In the data rows, the value 128 means zero.
Some points, each followed by its number:
186 118 30 171 177 142 118 100 144 70 252 116 0
153 173 165 64 109 27 252 127 106 126 122 103 1
110 133 139 128 107 68 150 140 124 105 128 87 2
123 123 54 153 102 167 112 189 177 93 190 198 3
131 80 119 185 79 107 134 116 127 85 111 118 4
143 139 65 165 130 128 103 115 132 93 199 108 5
105 116 136 149 163 118 142 51 154 185 105 156 6
113 124 128 98 135 97 119 148 68 165 106 96 7
169 107 102 91 68 74 122 84 179 160 71 90 8
106 163 121 129 109 103 88 144 76 112 145 97 9
158 79 93 169 97 114 159 118 124 116 82 129 10
121 135 78 176 93 249 181 84 180 136 177 112 11
105 116 164 106 146 199 156 111 99 244 67 164 12
105 202 81 127 119 101 138 192 126 98 149 91 13
106 108 83 130 108 132 115 117 172 123 188 154 14
184 112 98 111 125 89 107 189 102 131 80 104 15
155 228 121 191 157 177 174 100 122 68 79 117 16
77 81 200 106 109 14 149 158 129 77 90 107 17
119 128 104 182 168 221 187 112 135 116 232 86 18
101 126 181 103 122 104 80 208 82 113 98 150 19
88 55 137 84 91 181 97 251 142 107 91 191 20
101 115 151 60 156 168 150 199 64 69 98 82 21
147 63 25 199 158 180 73 105 213 121 197 156 22
128 112 157 156 88 124 213 100 229 175 160 172 23
136 85 83 180 171 169 113 102 163 162 198 252 24
108 122 192 136 97 44 103 101 133 196 135 145 25
111 103 160 64 102 122 117 186 97 91 106 100 26
New points follow, each followed by the numbers of its three nearest points above, nearest first.
120 114 165 107 167 137 118 111 158 91 144 197 >> 14 6 24
113 116 166 74 97 163 129 166 129 211 0 107 >> 12 7 26
78 168 191 149 86 108 147 116 191 145 160 157 >> 23 25 2
126 173 119 219 180 121 151 96 90 47 184 90 >> 5 16 18
111 88 120 101 114 47 117 174 131 93 100 117 >> 2 17 26
88 111 115 198 136 129 144 70 99 105 181 79 >> 5 4 18
152 123 108 194 117 244 110 130 151 224 152 189 >> 24 11 12
159 145 209 135 120 121 176 101 134 117 105 121 >> 2 4 10
95 119 198 76 135 39 97 117 74 161 11 18 >> 7 17 2
139 135 92 92 74 130 99 155 95 176 92 131 >> 7 15 9
133 97 123 174 168 163 107 101 136 159 225 187 >> 24 14 5
106 72 100 189 153 107 80 97 196 105 169 136 >> 14 22 5
